In the data rows, 128 means zero.
Some points:
102 172 138 109 184 96 152 143 162 124 113 75 135 103 156 161 134 110 125 153 92 98 148 181 157 141 131 148 56 60 140 162 95 119 121 111 151 134 168 83 137 173 111 148 73 125 107 131
109 170 139 113 186 98 146 140 163 130 117 75 127 101 154 157 138 105 127 149 93 102 145 180 153 142 135 150 61 67 140 160 94 117 121 123 149 128 168 88 139 169 113 150 73 131 110 130
147 95 65 84 135 106 118 85 105 86 75 176 71 155 111 91 208 108 170 114 101 110 132 90 141 80 93 149 145 145 129 74 103 183 144 133 146 113 147 142 149 115 91 182 154 142 91 152
166 81 87 144 181 179 124 115 136 163 179 167 121 102 148 64 167 77 163 133 155 163 71 177 79 152 113 85 122 93 115 145 180 172 102 137 96 182 149 157 78 135 133 119 160 109 132 80
137 117 175 86 142 75 141 108 165 105 183 71 181 168 123 97 99 153 182 95 113 105 142 84 125 76 112 148 154 131 72 186 116 189 167 122 154 122 147 134 151 94 167 72 157 123 190 154
156 112 172 161 161 181 162 118 102 104 113 164 92 140 109 101 117 135 169 79 83 86 132 197 142 173 126 148 154 130 193 74 97 167 87 121 92 112 146 167 158 70 169 79 148 128 84 142
117 133 73 165 119 189 56 87 71 169 174 119 101 152 119 114 104 144 111 137 161 131 145 113 114 110 95 86 164 150 122 88 149 107 158 91 91 150 112 139 110 154 120 75 86 121 172 133
151 123 136 94 90 113 137 155 120 149 121 139 117 128 108 68 196 105 97 138 140 122 71 119 131 72 161 63 107 129 108 160 150 131 95 149 198 173 114 123 158 107 139 126 139 152 107 105
110 171 140 112 185 100 149 137 166 128 114 82 130 102 157 157 134 109 127 147 92 100 145 183 152 142 139 147 58 65 144 163 96 115 123 110 158 129 169 85 132 165 109 146 71 122 108 124
142 134 111 104 92 83 120 181 125 110 100 150 181 156 107 174 113 126 93 130 149 144 60 106 129 130 159 134 100 128 116 163 174 116 126 170 108 72 100 110 149 99 130 121 134 136 86 107
147 89 69 82 140 101 121 88 105 86 77 175 66 149 115 92 210 106 175 115 103 105 138 92 135 78 95 157 143 141 126 77 105 184 148 135 145 112 144 139 150 119 85 183 157 140 95 151
113 133 72 164 120 191 56 92 68 162 171 121 101 151 122 117 105 149 111 135 160 125 143 119 119 116 96 83 167 147 124 84 147 102 156 94 96 148 110 141 103 157 118 82 84 121 172 138
133 127 176 129 112 193 164 108 189 163 169 144 141 66 137 126 98 151 114 133 154 170 161 124 104 162 104 154 164 156 139 99 186 97 144 96 151 141 114 120 103 154 146 177 97 117 169 138
152 123 129 99 87 111 139 151 124 150 121 130 113 128 112 68 201 106 97 141 137 118 69 113 126 75 158 66 105 136 114 157 148 135 88 154 203 171 108 129 164 99 135 123 137 142 101 107
142 133 118 108 103 90 115 184 126 112 104 152 174 156 115 179 116 128 96 124 141 141 55 110 125 132 171 129 97 136 116 165 171 114 129 169 108 70 101 108 156 98 125 124 137 137 80 108
99 121 127 195 87 80 130 155 140 117 102 66 181 142 130 171 95 143 94 155 141 153 162 84 112 136 183 125 127 132 98 168 91 104 111 156 90 129 124 123 72 162 111 131 157 125 156 116
109 137 79 166 126 197 49 91 70 171 176 119 107 148 121 118 103 148 107 134 162 127 142 116 115 110 95 88 167 153 120 84 142 104 157 92 97 148 106 139 105 151 118 77 91 120 172 135
150 108 163 166 172 177 159 116 99 98 117 165 98 144 117 102 113 129 168 83 83 86 133 197 141 176 122 148 147 135 192 83 102 168 84 120 90 112 141 167 156 71 168 78 155 122 86 141
140 129 116 100 95 83 121 182 125 110 99 153 178 152 113 176 111 127 92 127 145 140 55 108 127 136 166 137 107 139 119 163 176 114 133 165 106 73 97 111 157 93 128 122 140 137 87 110
82 172 131 113 179 75 124 136 107 122 160 118 65 67 148 162 143 120 154 121 123 190 144 174 182 162 107 116 153 81 146 179 102 85 116 133 125 192 158 113 132 131 125 152 180 131 104 128
146 90 71 76 133 105 117 88 107 83 76 173 73 148 113 96 210 101 176 114 102 105 130 95 135 78 97 147 145 143 128 77 102 188 144 135 147 107 144 142 149 122 94 184 153 146 97 155
150 122 125 103 88 113 136 155 120 152 124 139 110 132 110 66 195 108 98 143 143 125 68 119 130 70 159 65 104 131 117 160 150 131 88 151 203 174 110 130 158 104 139 128 138 143 104 103
101 125 132 189 84 83 126 147 144 111 98 72 177 149 130 170 96 140 94 157 144 156 161 89 116 137 178 126 124 136 101 170 92 100 112 161 88 125 116 122 69 159 108 126 154 121 155 118
140 131 115 100 99 83 120 184 122 113 99 156 177 152 114 179 108 123 93 125 142 143 58 108 128 133 163 135 99 132 114 159 168 116 133 166 112 74 101 106 150 91 126 122 137 135 87 105
152 113 162 159 162 179 162 117 98 104 120 161 96 143 113 98 114 130 166 83 82 87 139 201 150 176 120 141 148 126 198 86 94 166 85 114 93 113 145 168 157 73 164 77 150 121 85 140
136 121 178 86 140 84 140 111 162 106 181 67 184 163 126 99 95 147 185 91 121 108 141 86 129 79 114 145 154 125 71 185 111 180 170 121 157 125 151 128 142 99 168 69 155 118 194 155
148 96 71 82 138 104 122 87 104 93 76 180 70 149 111 99 205 101 172 116 98 105 134 93 135 77 97 144 149 141 125 73 103 190 146 140 144 112 143 143 150 121 89 183 157 146 92 157
149 113 170 154 167 178 163 123 101 106 115 167 96 136 116 101 121 129 170 80 79 88 140 192 150 169 123 145 151 135 190 79 94 169 86 118 94 120 141 162 158 78 167 82 153 117 88 133
113 137 70 165 124 193 48 91 72 165 173 118 108 150 127 118 104 145 109 139 155 124 144 115 118 109 94 87 171 148 120 87 143 108 164 88 93 150 107 144 110 154 112 75 89 117 175 131
103 119 133 190 82 88 128 150 141 115 98 72 175 142 128 165 91 138 97 153 142 155 163 81 116 134 181 128 115 130 95 178 95 100 110 156 93 131 123 120 72 165 106 131 158 119 150 120
139 135 109 104 95 83 123 182 122 118 101 147 180 154 109 172 113 129 95 127 142 141 60 107 124 134 166 133 100 133 117 163 170 114 130 160 110 76 97 111 154 90 129 124 136 133 83 108
148 107 165 163 169 177 162 122 98 102 115 164 95 140 119 102 113 132 169 76 84 91 140 198 146 177 126 149 150 133 190 82 89 167 82 114 92 117 142 164 154 70 167 79 148 120 86 141
133 128 178 131 107 193 163 102 184 167 165 143 141 75 146 128 99 159 114 129 153 169 161 124 106 164 107 161 165 151 144 100 182 94 145 104 148 133 115 123 106 151 149 177 92 123 168 135
155 126 130 99 92 111 143 153 119 161 122 139 107 130 108 71 199 106 94 141 136 121 66 116 127 69 159 63 106 134 118 165 153 135 92 151 202 174 107 127 156 110 141 122 138 142 103 100
116 132 72 163 119 193 51 90 72 170 177 121 103 151 127 111 107 143 108 138 153 125 142 118 120 111 88 89 168 150 120 85 143 106 157 85 95 149 104 143 110 160 117 78 85 118 178 133
128 128 175 132 106 196 169 104 183 165 165 148 139 69 141 126 92 157 112 136 153 167 165 126 107 162 102 156 170 153 142 100 184 91 143 104 153 139 117 124 107 153 142 177 90 122 167 139
144 132 113 108 95 86 115 180 124 110 98 150 180 150 115 172 118 128 100 121 144 141 52 116 125 134 166 132 103 135 115 165 170 116 127 170 110 71 99 103 153 93 125 129 135 137 82 109
115 134 68 160 125 189 50 90 73 168 175 117 105 150 124 114 110 148 112 139 163 127 143 114 121 112 100 89 167 151 123 84 151 102 163 91 98 149 109 146 108 154 115 78 88 122 169 138
147 91 69 84 137 106 118 83 106 85 74 173 69 150 119 89 210 103 178 116 102 104 132 95 140 80 92 154 147 140 128 75 105 185 142 138 145 109 147 148 151 123 92 188 157 145 90 154
104 124 125 194 86 84 130 154 149 118 97 76 184 147 132 168 95 135 93 156 147 158 164 85 119 130 179 132 122 128 96 174 90 103 113 153 90 130 122 124 68 155 103 136 161 127 154 120
112 172 137 105 185 98 149 142 174 129 120 79 126 109 149 158 135 106 127 147 92 103 151 187 153 145 138 147 55 67 140 160 95 119 119 119 152 133 164 89 139 173 103 144 72 123 105 129
103 124 131 192 83 80 129 153 144 110 99 76 182 139 135 171 95 135 92 152 147 157 166 87 117 139 182 127 122 128 99 174 96 100 110 155 90 130 119 127 73 158 112 129 156 120 150 116
93 124 105 112 114 81 121 157 98 140 107 116 113 73 184 149 91 84 184 165 171 108 90 128 82 109 109 65 60 164 107 102 92 138 128 123 157 116 108 185 91 101 157 131 170 134 200 70
82 160 173 144 111 188 51 138 70 174 188 168 134 138 135 137 136 151 111 161 156 104 149 114 99 129 102 95 64 141 106 88 67 91 193 85 126 147 101 133 127 175 119 91 91 130 194 143
90 168 136 116 187 82 127 142 103 128 161 119 67 65 153 166 142 121 150 122 120 187 147 175 176 168 113 109 148 78 148 174 110 87 115 130 124 191 161 111 133 137 122 151 183 135 104 124
142 132 117 105 100 84 116 179 125 112 106 155 170 156 113 170 114 129 96 126 146 140 62 103 126 134 168 137 96 135 120 164 172 115 130 176 109 71 102 111 156 92 123 123 137 137 84 110
132 128 178 131 111 186 167 101 183 161 164 145 139 73 145 126 100 155 109 131 155 166 161 123 102 160 103 157 167 147 137 100 183 96 146 98 150 138 118 127 102 147 145 176 98 119 170 134
115 176 136 111 187 100 152 144 166 127 115 80 128 103 154 158 129 105 130 150 88 96 147 183 151 142 140 146 59 61 137 163 95 112 126 117 148 133 165 88 134 172 113 147 73 121 104 129
129 130 177 125 108 191 165 109 185 161 161 144 135 71 140 125 99 155 113 136 151 169 157 128 110 168 100 157 171 149 136 95 182 88 146 101 154 140 114 121 102 153 145 171 96 121 172 136
143 91 67 82 132 103 123 86 105 85 74 174 75 147 113 93 204 101 170 113 98 107 131 91 137 76 93 155 153 136 123 79 105 182 144 137 143 108 145 141 152 117 92 186 160 142 94 155
106 124 128 191 80 86 126 149 141 113 100 71 175 147 128 173 90 134 88 149 144 155 160 89 120 139 184 127 124 134 98 174 96 100 110 159 91 132 120 122 69 160 109 132 161 124 159 117
135 119 175 89 142 80 139 110 168 104 182 65 184 167 122 95 88 151 177 95 118 105 140 81 127 75 108 151 151 127 73 183 114 189 169 124 158 120 147 128 150 101 170 74 163 122 190 154
125 127 179 128 111 193 161 100 185 160 168 145 134 68 140 126 95 162 111 131 153 165 161 127 111 161 103 161 168 148 140 96 176 91 143 99 151 137 113 124 101 150 143 179 92 123 169 136
106 174 137 112 190 101 147 144 165 129 113 76 127 107 157 155 132 108 123 146 92 100 148 187 156 151 138 148 60 61 144 154 91 117 124 119 149 129 165 84 135 167 112 148 74 127 105 125
131 129 181 128 112 189 162 108 190 165 163 147 135 74 142 130 97 158 113 139 148 165 162 123 102 158 94 161 169 150 143 98 188 93 145 103 151 139 113 115 109 153 145 180 89 115 166 134
153 105 165 163 170 180 165 122 100 101 113 164 96 142 109 99 120 129 164 80 78 90 137 198 149 173 121 143 147 132 191 81 95 165 79 120 94 114 146 166 154 71 165 78 146 120 87 133
There is one direction along which these points spread out most. Take the direction at right angles to it along which they spread out most. Then take the direction at right angles to both along which they spread out most. Go by this last direction. Where along it does each point below lie, from 0 to 99? The average is 50, and the first point in the table lies past the average. One standard deviation of the points above along it is 16.
166 81 87 144 181 179 124 115 136 163 179 167 121 102 148 64 167 77 163 133 155 163 71 177 79 152 113 85 122 93 115 145 180 172 102 137 96 182 149 157 78 135 133 119 160 109 132 80 47
148 96 71 82 138 104 122 87 104 93 76 180 70 149 111 99 205 101 172 116 98 105 134 93 135 77 97 144 149 141 125 73 103 190 146 140 144 112 143 143 150 121 89 183 157 146 92 157 36
140 129 116 100 95 83 121 182 125 110 99 153 178 152 113 176 111 127 92 127 145 140 55 108 127 136 166 137 107 139 119 163 176 114 133 165 106 73 97 111 157 93 128 122 140 137 87 110 38
113 133 72 164 120 191 56 92 68 162 171 121 101 151 122 117 105 149 111 135 160 125 143 119 119 116 96 83 167 147 124 84 147 102 156 94 96 148 110 141 103 157 118 82 84 121 172 138 31
110 171 140 112 185 100 149 137 166 128 114 82 130 102 157 157 134 109 127 147 92 100 145 183 152 142 139 147 58 65 144 163 96 115 123 110 158 129 169 85 132 165 109 146 71 122 108 124 81
132 128 178 131 111 186 167 101 183 161 164 145 139 73 145 126 100 155 109 131 155 166 161 123 102 160 103 157 167 147 137 100 183 96 146 98 150 138 118 127 102 147 145 176 98 119 170 134 57
129 130 177 125 108 191 165 109 185 161 161 144 135 71 140 125 99 155 113 136 151 169 157 128 110 168 100 157 171 149 136 95 182 88 146 101 154 140 114 121 102 153 145 171 96 121 172 136 58
112 172 137 105 185 98 149 142 174 129 120 79 126 109 149 158 135 106 127 147 92 103 151 187 153 145 138 147 55 67 140 160 95 119 119 119 152 133 164 89 139 173 103 144 72 123 105 129 82
82 160 173 144 111 188 51 138 70 174 188 168 134 138 135 137 136 151 111 161 156 104 149 114 99 129 102 95 64 141 106 88 67 91 193 85 126 147 101 133 127 175 119 91 91 130 194 143 41
90 168 136 116 187 82 127 142 103 128 161 119 67 65 153 166 142 121 150 122 120 187 147 175 176 168 113 109 148 78 148 174 110 87 115 130 124 191 161 111 133 137 122 151 183 135 104 124 71
106 174 137 112 190 101 147 144 165 129 113 76 127 107 157 155 132 108 123 146 92 100 148 187 156 151 138 148 60 61 144 154 91 117 124 119 149 129 165 84 135 167 112 148 74 127 105 125 82
103 124 131 192 83 80 129 153 144 110 99 76 182 139 135 171 95 135 92 152 147 157 166 87 117 139 182 127 122 128 99 174 96 100 110 155 90 130 119 127 73 158 112 129 156 120 150 116 48
142 134 111 104 92 83 120 181 125 110 100 150 181 156 107 174 113 126 93 130 149 144 60 106 129 130 159 134 100 128 116 163 174 116 126 170 108 72 100 110 149 99 130 121 134 136 86 107 38
